Here are some numbered points:
-0.63 -0.04  0.74 -0.14  0.73  0.29 -0.19 -1.13 0
-0.24 -0.49  0.52  1.07  1.00  0.89  0.72  2.13 1
 0.86  1.23 -0.71 -0.22  0.90 -0.01  0.81  1.30 2
-0.75  1.15 -0.19 -1.34 -0.74 -0.79  0.17 -1.73 3
 1.25  0.85 -0.19  0.63  0.14  0.49  0.50  1.64 4
-1.21  1.78 -1.09  1.70  0.34 -0.88  2.92 -1.33 5
-0.50  1.53 -1.40  1.48  0.19 -0.65  2.79 -0.94 6
 0.05  1.00 -0.19 -2.13 -0.24 -1.19  0.01 -1.92 7
 1.47  0.69  2.23 -0.41  1.00 -0.36  1.17 -0.19 8
-1.20 -1.47  1.40  1.95 -0.15  0.05  0.55  0.21 9
-0.14 -0.12 -1.31 -0.53 -0.94 -0.86  0.93  0.96 10
-1.15 -0.87 -0.59 -0.51 -0.73 -1.88 -0.45 -0.36 11
-1.77  0.66 -0.24 -1.12 -0.38  0.40 -2.05 -3.71 12
 1.17  0.97 -0.66  1.13  0.57  0.46  0.63  1.66 13
-0.73  1.90 -1.75 -1.27 -0.48 -1.19 -0.13 -3.76 14
-0.42 -1.44 -1.07  0.30 -1.79 -0.42  1.55  1.73 15
 1.28  1.57 -0.89 -0.29  0.54 -1.04  1.06  1.20 16
 1.58  1.26  2.44 -0.04  0.73 -0.03  1.18  0.15 17
-0.31  0.08  0.56  1.96  0.89  0.59 -1.11 -0.12 18
 0.18  1.03  2.52  0.63  0.00 -0.45  0.76 -1.81 19
 0.17  0.08 -0.29  0.70  0.22  1.05 -1.05 -0.25 20
 0.36 -1.63  1.25  0.35 -1.16  1.11  0.10  2.15 21
-0.33  0.48 -0.73  0.38 -0.35 -0.97 -0.10 -0.28 22
 0.38 -2.48  0.79 -0.56 -0.44  0.87 -0.59  3.22 23
 0.94  0.39  0.32 -2.05 -1.36 -1.10  0.50  1.45 24
-0.64  0.74  0.31 -0.41  0.20 -1.95  0.09 -1.10 25
 1.06  1.88 -0.34 -1.82  0.75 -0.88 -1.85 -1.63 26
 1.18  0.62 -1.34 -0.24  1.22 -1.58  1.37  1.20 27
 0.04 -0.40  0.07  0.77  0.77  0.31  0.35  0.58 28
-0.33  1.26  0.93 -1.39 -0.33 -0.40 -1.21 -3.68 29
 0.61  0.98 -0.35 -0.98  0.84 -0.38  1.41 -2.21 30
 0.93 -0.07  0.41 -1.74 -1.30  0.09  0.17 -0.50 31
-0.97  1.00 -1.81 -1.03  1.22  0.36 -1.41 -1.47 32
-0.56 -1.16 -0.51  0.59 -0.37  0.25 -1.77 -0.49 33
 1.18  0.51 -0.63 -0.42  0.73 -0.62  0.73  1.26 34
-0.15 -0.39  1.26  1.42  1.31  0.92 -1.21 -0.20 35
 0.49 -0.42  0.63  0.26 -1.40 -0.43 -0.45  0.59 36
-3.78 -0.92 -0.84 -0.43 -0.36 -0.57 -0.08 -1.71 37
 0.92 -0.54  0.02  0.41  0.27 -0.66  1.39  3.05 38
 2.23  0.05  1.06  0.27  0.51  1.57 -2.24  2.07 39
 0.28  1.11 -1.37  0.46  1.08  0.04 -0.21 -0.34 40
 1.39  0.64 -1.25 -0.21  1.66 -1.43  1.31  1.28 41
-0.31  1.01  0.50 -0.60  0.20 -0.42 -0.47 -2.11 42
 1.33  0.60 -0.59  0.25  0.89 -0.54  0.97  0.98 43
 0.65 -1.21  2.10  0.69 -0.30  1.24 -0.96  1.61 44
-1.11 -2.00  1.35 -0.75 -1.07  1.22 -0.31  0.17 45
 0.51  0.71 -1.81 -2.37 -0.61 -1.37  0.68  0.10 46
 2.31  0.63 -0.01  0.45 -1.14  0.14  1.95  1.56 47
-0.04  1.80 -0.79 -0.56  0.83  0.20 -0.42 -0.83 48
 1.54  1.89  0.35 -0.63  0.21 -0.99  1.29 -0.95 49
-0.92 -0.19  0.05  0.17 -0.05 -0.26 -0.58  0.35 50
 3.12  2.78 -0.99 -0.47  1.23  1.34  0.63  1.33 51
-0.67  1.21 -1.69 -1.10 -0.06 -0.41 -0.66 -0.87 52
-1.43 -1.25  0.55 -0.62 -1.03  0.44 -0.86 -0.86 53
 3.21  1.89 -0.98 -0.04 -0.49  0.06  0.50  0.62 54
 0.86 -0.24 -0.86  0.00 -0.84  0.85  0.27  1.82 55
 0.27  0.86 -0.19  0.76 -0.50  0.82 -0.61  0.07 56
-0.22 -0.48  0.34 -3.04  0.87 -1.69 -0.54 -0.57 57
 0.78 -0.19 -1.30  0.26 -0.66  0.72  0.14  0.18 58
-0.56 -2.66  0.39  0.53 -0.65 -0.40  0.36  1.76 59
 0.97 -1.18  0.56  0.42 -0.18  0.44  0.78  0.90 60
 1.79  0.19  1.04 -0.13  0.30  0.42 -0.19  1.19 61
-0.26 -0.67  0.22  0.48 -0.37  0.22 -0.48 -0.76 62
-0.99 -1.63  1.49  0.86 -0.33  0.58  0.52 -0.93 63
-1.12 -0.27 -0.63 -1.70 -0.21  0.60 -0.46 -1.33 64
-2.91 -1.87  0.66  0.99  0.36  0.00 -0.84 -0.87 65
-0.09  1.02 -0.24 -0.63  0.18 -0.30 -0.39 -2.45 66
 1.43  0.06  0.15 -0.72  1.19  0.17 -0.01  1.44 67
-0.81  1.06 -1.57 -1.80  0.13 -1.52 -0.10 -2.45 68
-1.11  0.19 -1.46 -0.82  0.86  0.12 -1.18 -1.33 69
 0.34 -1.00  0.72  0.67 -0.47 -0.02 -1.52  2.12 70
-1.80  1.42 -2.22 -1.75 -0.48 -0.76 -0.09 -1.98 71
-0.97 -2.20  0.98  0.85  0.47 -1.03  1.36  1.94 72
-2.38 -0.88 -0.26  0.98  0.22 -0.73 -0.81 -0.72 73
-1.26 -0.11 -0.90 -0.27  0.08 -0.49  0.43 -1.16 74
 1.59  2.74  0.56 -0.44  0.43  1.84 -0.88 -2.27 75
-2.54 -1.64  0.68  0.64 -0.19  0.29  1.00 -0.35 76
 1.13  0.24  0.94 -0.69  1.40 -0.65  1.22  0.20 77
 0.11  1.02  0.96  1.37 -0.37  0.38 -0.18 -0.59 78
-0.45  1.00 -0.98 -0.28 -0.33 -0.23  0.53 -0.89 79
 2.08  0.08  1.40 -0.03  0.58  1.22 -2.06  1.70 80
 0.63 -2.31  0.71  1.08  0.06  0.24  0.81  2.90 81
-0.09  0.76 -1.43 -0.66 -0.28 -0.31 -0.87 -0.94 82
 1.29  0.81  1.03  0.72 -1.18  0.87 -1.64  0.62 83
-0.76 -1.41  1.37  0.05  0.19  0.27 -1.41 -0.13 84
 0.82  0.53 -0.98 -0.76  0.30  0.57 -0.22  1.13 85
 1.81 -0.56  0.38  1.12 -0.70  1.18  0.74  2.74 86
-0.77 -2.40  1.57  1.43 -0.34  1.22 -1.13  1.52 87
 0.52 -2.32  1.13 -0.34 -0.62  0.85 -0.24  2.89 88
 1.50  0.81 -0.06  0.41  0.43  0.37  1.20  1.25 89
-0.14  1.22 -1.45  0.13 -0.10  0.29  1.15 -2.55 90
-2.11 -0.53  0.56  1.08 -0.16 -0.36  0.71 -0.61 91
 0.45  0.43  0.99 -0.02  0.14  0.36 -1.03 -0.47 92
 0.44  0.52  1.02  0.66  1.00 -0.05 -0.55 -0.88 93
-0.95 -2.17  1.54  1.15 -0.01  1.19 -1.34  1.72 94
-0.04 -0.55  1.08 -0.26  0.46  0.25 -0.43 -0.91 95
New points follow, each followed by the numbers of its three nearest points above, smallest number first.
-0.86 -0.04  0.10 -0.12  0.52  0.08  0.10 -0.66 -> 0 50 74
-0.72 -0.95 -1.25 -0.83 -1.16 -0.63 -1.03  0.29 -> 11 33 50
 0.50 -1.06  0.69  1.08 -1.08  0.13 -2.05  1.67 -> 36 44 70
-0.85 -1.75  0.10  0.16 -0.14 -0.33  0.59  1.21 -> 50 59 72
-0.76 -0.18 -0.80  1.35 -0.53 -1.41  0.64 -0.72 -> 22 74 91
-1.02 -0.51 -0.13 -0.67 -1.70 -1.67  0.25 -0.11 -> 10 11 22
-1.93 -1.20  0.49 -1.30 -1.14  0.85 -0.58 -1.00 -> 45 53 64
-0.18 -0.95  1.02 -1.84  0.64 -1.01 -0.22 -0.86 -> 0 57 95
 2.62  1.58  0.05 -1.02 -0.32 -0.02  0.53  0.65 -> 16 54 89
-2.68 -1.83  0.33  0.62  0.37  0.39 -0.70 -0.66 -> 65 73 76
-1.39 -0.74  0.57  0.67 -1.19 -1.05  1.36 -1.24 -> 63 76 91
-0.97 -1.06 -0.45 -0.43 -0.67 -1.77  1.55  0.86 -> 10 11 15
-0.43  0.01  0.11 -0.21  0.38  0.46  0.10 -0.76 -> 0 62 95
 1.07 -1.64  1.13  0.51  0.77  0.80  0.86  3.22 -> 1 81 88
 0.62 -2.23  0.72  1.10 -0.03 -0.09  0.83  3.37 -> 38 81 88
-3.01 -1.55 -1.66 -1.13 -0.25 -0.81  0.23 -0.48 -> 11 37 74
-1.97 -0.05 -0.53  0.95  0.59 -0.65 -0.61 -1.13 -> 73 74 91
-0.33 -0.58  1.07 -0.42  0.06 -0.91  0.12  0.50 -> 36 50 95
 1.14 -0.68  0.51 -0.01 -0.37  0.29  0.12  0.93 -> 36 60 61
 2.98  2.26 -1.29 -0.14  0.45  0.08  1.19  0.24 -> 16 51 54
 0.90 -2.14  0.82  1.16  0.21  0.01  0.85  2.72 -> 38 59 81
 0.32 -1.24 -0.02 -0.14 -0.50  0.55 -1.08  2.19 -> 23 70 88
 0.83  0.63 -1.44 -2.21 -0.28 -1.59  0.25  0.53 -> 10 24 46
 0.25 -1.69  1.26 -1.01 -2.43 -0.58 -0.18  0.61 -> 31 36 45
-1.88 -0.05 -0.80  2.40  0.10 -0.74  1.05 -0.83 -> 73 74 91
-1.35 -2.31  0.56  1.25  0.24 -0.69  1.78  1.86 -> 9 59 72
-0.38 -1.10  0.03 -0.83  0.53 -0.54 -0.72  1.01 -> 28 50 84
 0.32  0.80 -0.78  0.64  1.40  0.37 -0.51 -0.26 -> 20 40 48
 0.12 -1.52  0.97 -0.98 -2.63 -0.66 -0.45  0.96 -> 31 36 45
 1.30  0.65  0.81 -0.86 -0.21  0.78 -0.46  1.43 -> 61 67 85
 1.16 -0.42 -0.61 -0.01 -0.73  0.64 -0.03  2.37 -> 4 55 86
 0.33 -2.42  0.64  1.07  1.62  0.04  0.57  3.94 -> 1 38 81
 1.95 -0.21 -0.16 -0.09  1.26  0.98 -0.82  2.33 -> 39 61 67
 1.09  0.37  0.78 -1.18 -0.55  0.25 -0.47  1.63 -> 24 61 67
 0.60  1.31 -0.22  0.08 -0.02  1.20  0.38 -0.42 -> 20 48 56
 1.88 -0.20 -0.27  0.28  0.83  0.31  1.92  3.57 -> 38 86 89
-0.09  1.10 -0.95  1.00  2.60  0.33 -0.05  0.07 -> 28 40 48
 0.68  1.32  0.11 -2.33 -0.75 -2.17  0.01 -2.33 -> 3 7 68
 3.58  2.36 -0.78 -0.62 -0.49  0.39  0.96  0.84 -> 47 51 54
-0.10 -1.20 -0.44  0.98  0.36  0.05  0.77  1.33 -> 1 28 60
-3.13 -0.39 -0.47  0.99 -0.31 -0.25  0.15 -2.66 -> 37 73 91
 1.10  1.92 -0.90 -0.45  0.31 -0.99 -0.09  0.16 -> 2 16 48
-0.78 -0.60 -1.83 -0.58 -0.94  1.53 -3.08 -0.88 -> 33 69 82
-0.76  0.16  0.59  0.37  0.15  0.74  0.22 -1.83 -> 0 62 95
 0.52  1.24 -0.35 -0.93  1.69 -0.49  0.83 -1.78 -> 30 48 66
 0.37  0.82 -2.25  1.10  1.47  0.64 -0.55 -0.37 -> 20 40 48
 1.04  0.19  0.70 -0.17  0.87 -0.29  1.83 -0.11 -> 8 43 77
-1.75  0.33 -0.16 -0.29 -0.52  0.48 -1.90 -3.68 -> 12 29 66
 0.27 -1.29  1.83  0.03 -0.87  1.85 -2.28  1.47 -> 44 87 94
 0.65 -1.18  0.85  1.45 -1.06  0.12 -2.13  1.61 -> 36 44 70
 0.43 -0.33 -0.04  0.06  0.19  0.65 -1.15  0.28 -> 20 56 92
 0.80 -1.10  1.00 -0.03 -0.02  0.28  0.67  1.71 -> 21 60 61
 0.14  0.83 -1.13  1.22  1.35  0.12 -0.20 -0.17 -> 20 28 40
-0.81  0.07 -1.29 -1.86 -0.61  0.89 -0.74 -1.38 -> 64 69 82
 1.79  0.47 -0.11 -0.60  0.40 -0.78  0.46 -0.93 -> 30 49 77
 0.78  0.48 -1.32 -1.33 -0.11 -0.11 -0.86  1.65 -> 34 55 85
 1.06  0.29 -1.40  0.11 -0.75  0.82  0.50  0.00 -> 55 58 85
-0.35 -0.54 -0.72  0.69 -0.18 -1.28 -0.44 -0.19 -> 11 22 50
 0.62 -1.18  1.70  0.50 -0.05  1.21 -0.65  2.25 -> 21 44 88
 0.99  1.27 -0.47 -0.44  0.15 -1.25  0.34 -0.80 -> 22 49 79
 1.43  2.18  0.53 -0.05  0.13  1.64 -0.88 -1.92 -> 48 75 92
-0.79  0.37 -0.28 -0.68  0.97 -0.65  0.61 -1.08 -> 0 74 79
-0.92 -0.80 -1.62 -0.42 -0.52  1.64 -3.33 -0.74 -> 20 33 69
-0.61 -0.80 -1.23 -0.54 -0.95 -0.86 -0.88  0.00 -> 11 22 50
-0.02  1.47 -1.80 -0.35 -0.20 -0.44  0.85 -2.75 -> 14 66 90
-0.83 -2.00  0.92  0.87  0.38 -0.71  1.98  1.76 -> 59 72 81
